In the rows, zero is written as 128.
Named turns come first, each shown by rows before and after it. Which turns, in which order, take the first row of each pair that follows to the second? Write the first one first, as in the answered first pair.
rubig (before |-> after):
[101 152 111 155 110 172 137 151] |-> [128 102  81 148 133 163 109 150]
[181 138  88  99 187  95 136  91] |-> [117 211 162 116 104 131 183 134]
[140 129 139  96 104 124 139 168] |-> [164 124 112  87 139 104 128 141]
raza (before |-> after):
[166 144 142  95 130 101 137 140] |-> [167 138 130  90 135 109 137 142]
[100 143 144 103  74 113 146 112] |-> [114 132 126  92  69 134 146 146]
[109 128 120 148 128 140 127 121] |-> [108 130 124 147 129 135 128 118]
vudig (before |-> after):
[136 105 108 131 177 123 111  78] |-> [ 90 126 178 146  94 144 144 141]
[147 155 160  97 114 119 159 142] |-> [171 142 130  86 144 117 142 130]
[111  46 140 155 100 110  78 125] |-> [116  40 132 155 108 115  81 125]
kepen (before |-> after):
[116  77 136 143 103 142  93 159] |-> [143  69 128 118 117 126  97 164]
[160 140 116 126 113 153 141 170] |-> [136 144 128 147 100 159 143 168]
[124 163 147 119  86 129 156 165] |-> [158 168 113  96 112 134 152 165]
[155 106 107 106 129 114 154 140] |-> [108 115  91 145 117 153 147 129]
zadum (before |-> after):
[135 106 143 117 116 134 117 131] |-> [146 126 124 106 133 138 120 127]
[136 134 169  98 127 127 124 121] |-> [134 108 165 104 130 119 110 128]
[113  76 106 143 139 139 107 113] |-> [136 157 100 114 159 136 138  90]

Between the rows of a pair lie 2 to 3 turns.
[154 138 179 120 120  71 140 127] |-> [158 140  82 113 136 160 146 170]
kepen, vudig, vudig
[198 140  98 115 164 137 126 125] |-> [129 124 153 160  82 171 137 175]
rubig, raza, zadum
[150 151 103 108 167 126 141  78] |-> [139 146 176 107 128  89 140  82]
kepen, kepen
[114 154 182  90  75 151 172 174] |-> [ 96  89  97 134 102 202 121 179]
kepen, kepen, zadum
[110 103 102 154 104 168 108 145] |-> [156  82 121 125 133  97  99 112]
kepen, vudig
[154 155  91 100 173 133 140  91] |-> [143 145 182 101 127  83 148  94]
kepen, kepen
[120  79  73 151 126 153 103 142] |-> [ 85 171 154 158  91 133 149 115]
zadum, kepen
[103  89  98 170 134 126 111  88] |-> [ 96 156 128 140  84 165 164 150]
zadum, vudig
[134 138  92 143 153  80 106  53] |-> [179 124 114  83  92 115 148 181]
vudig, kepen
[161 136  94 103 152 143 131 147] |-> [ 97 104 155 162 116 111 103 112]
vudig, zadum
[ 87 142  83 149 159 155 126  83] |-> [142  80 116  94 118 142 132 191]
kepen, vudig
[138 156 161 110 125 105 141 129] |-> [131 116 108 138 162 126 109 102]
zadum, rubig, kepen
[109 114  89 150 139 130  93 100] |-> [135  87 103 124 115 131 106 163]
kepen, vudig, kepen
[147  80 150 102 112  94 122 167] |-> [ 94 157 120 133  99 173 149 154]
kepen, rubig, rubig
[ 77 162 131 166 107 155 146 108] |-> [105 194 144 136 115 129 166  99]
kepen, kepen, vudig
[126 100 208 141  68 122 106 148] |-> [181  50 146 117 127 104  80 142]
rubig, vudig, vudig
[135 107 100 114 136 162 134 141] |-> [139  82 116 111 128 147 124 146]
zadum, kepen, rubig
